(in the rows, 128 means zero)
A single turn carries every row of the set below to another of its rows. Some are shown first; where does it send the rows asked next?
K_618: [110 116 159 125 121 128 115 163 123 148 130 120 148 127 116 116 127 119
 171 112 124 146 127 150 143 108 102 150 109]
K_788: [125  71 156 112 128 138  98 146 125 139 112 113 117 135 124 101 123 114
 138  91 124 138 147 158 134 132 119 131 111]
K_768: [110 122 177 102 122 141 103 148  99 129 133 132 103 125 130 101 135 120
 144 118 117 141 137 169 149 117  94 144 135]
K_534: [124 133 141 105 110 106 113 158 138 140 137 119 121 119 117  95 139 121
 138 113 126 130 136 132 156 107 106 140 112]
K_859: [135 111 162 109 107 141 100 144 129 134 129 128 110 131 130 111 127 129
 106 104 134 153 152 165 130 133 100 141 109]
K_25: [119 105 163 113  97 153 112 146 138 139 126 120 112 131 117 112 131 129
 101 110 129 144 143 154 140 122  98 139 108]
K_50: [112  67 171 115 110 138 110 147 142 133 117 119 122 134 116 100 117 129
 135 104 119 137 145 139 143 120 127 147 111]
K_164: [122 107 169 116 116 146 105 142 129 123 133 124 118 126 110 115 132 121
 107 119 136 161 142 150 130 130 101 157 105]
K_697: [145  76 131 122 120 136 100 141 142 129 138 121 126 124 107 109 124 118
 145 123 151 134 133 161 145 117 107 154 123]
K_378: [102 124 162 116 113 144 102 148 113 143 124 118 103 129 130 101 146 120
 141 115 105 145 138 162 154 106  95 153 130]
K_469: [139  76 143 117 116 134 113 142 153 119 142 135 118 125 109 105 121 125
 153 121 150 130 142 151 140 114  97 148 121]
K_915: [112 137 145 103 118 110 116 150 126 124 141 126 119 118 106 103 133 118
 146 114 142 131 131 133 141 117 103 132 109]
K_324: [113  73 163 119 130 132  98 137 125 120 123 120 118 130 113  99 123 120
 145  95 132 149 149 146 124 137 119 146 104]
K_693: [114 107 159 114 113 136 105 158 109 157 144 104 138 119 112  95 128 122
 155 109 122 122 127 159 164 113 100 135 115]
K_260: [126 136 145 101 111 108  99 148 115 131 153 119 116 113 110  92 126 123
 132 118 138 126 133 140 156 118 115 142 116]
K_950: [131 106 159 113 124 150 105 144 128 133 126 116 103 128 119 106 138 110
 111 112 125 153 149 157 133 130  88 144 106]
K_900: [120  79 136 113 110 115  97 135  91 134 136 120 104 137 114 105 135 117
 163 114 139 130 130 151 142 115 104 132 127]
K_335: [117 123 172 112 114 132 105 146 102 130 151 132 116 121 117 100  96 131
 171 112 135 131 140 152 142 117 103 145 115]
K_577: [120  71 148 114 111 100 100 144 106 129 140 126 125 134 115 102 152 123
 163 117 136 142 132 142 144 115 104 145 123]
K_984: [ 98 129 167 118 111 135 102 149 108 132 125 136 123 131 130 119 140 130
 142 113 125 156 132 168 137 115 109 154 130]
K_209: [146  75 133 119 111 129 106 146 154 134 139 128 127 126 117 105 129 127
 146 113 150 131 141 162 144 116 101 146 123]
K_835: [121  78 162 114 107 139  97 140 127 134 117 123 111 138 125 102 102 133
 136  95 127 134 150 153 134 127 132 138 115]
K_843: [123  67 172 113 127 137  94 140 121 125 129 114 115 126 111  92 113 120
 133 111 122 140 146 144 145 129 127 156 112]
K_3: [133 104 179 104 110 148 108 147 131 128 135 126 107 125 118 106 122 124
 104 125 126 145 147 150 144 124  98 151 113]
K_670: [123  82 146 110 100 108 108 145 110 133 126 140 109 146 127 113 128 128
 170 113 138 133 136 144 136 106 107 133 130]
K_512: [123 146 134 110 107 110 104 147 125 133 136 124 108 123 118 106 120 123
 143 112 137 135 137 136 141 110 115 145 113]
K_96: [133 137 139  99 127 111 107 158 119 139 133 120 119 121 117 107 127 107
 140 120 133 131 128 143 151 113 111 134 119]
K_964: [140  82 128 125 114 137 102 133 147 124 140 126 105 127 111 101 119 123
 154 113 150 132 147 155 135 116  97 150 119]
K_310: [108 124 176 110 106 128  95 148 107 130 140 136 113 124 137  98 141 138
 139 111 119 149 144 168 148 117 104 158 132]
K_539: [110 120 163 123 101 115 105 152 125 139 149 130 135 123 126  97 126 144
 170  94 131 142 147 153 137 118 100 149 105]
K_158: [119  78 149 117 100 109  99 136 107 127 141 127  99 135 116  96 131 129
 165 123 128 137 141 131 149 103 107 157 125]
K_195: [138  78 131 121 105 142 100 134 142 129 145 120 113 124 104 102 115 128
 143 118 153 123 136 158 147 115 106 148 123]
K_678: [ 87 119 168 115 108 140 106 146 109 134 133 121 122 124 118 104 155 128
 137 111 120 145 128 164 148 116  98 146 125]
K_871: [130 121 151 122 119 134  89 148 103 152 143 107 111 122 124  92 109 119
 165 110 116 134 143 157 155 110 103 156 115]
K_510: [122  77 141 118  95 113 102 146 109 144 126 122 117 142 120 112 132 125
 157 126 127 134 126 140 153  98 118 149 131]

K_835 moves to K_843
K_693 moves to K_618
And these:
K_510 moves to K_577
K_950 moves to K_25
K_984 moves to K_310
K_964 moves to K_195
K_512 moves to K_260

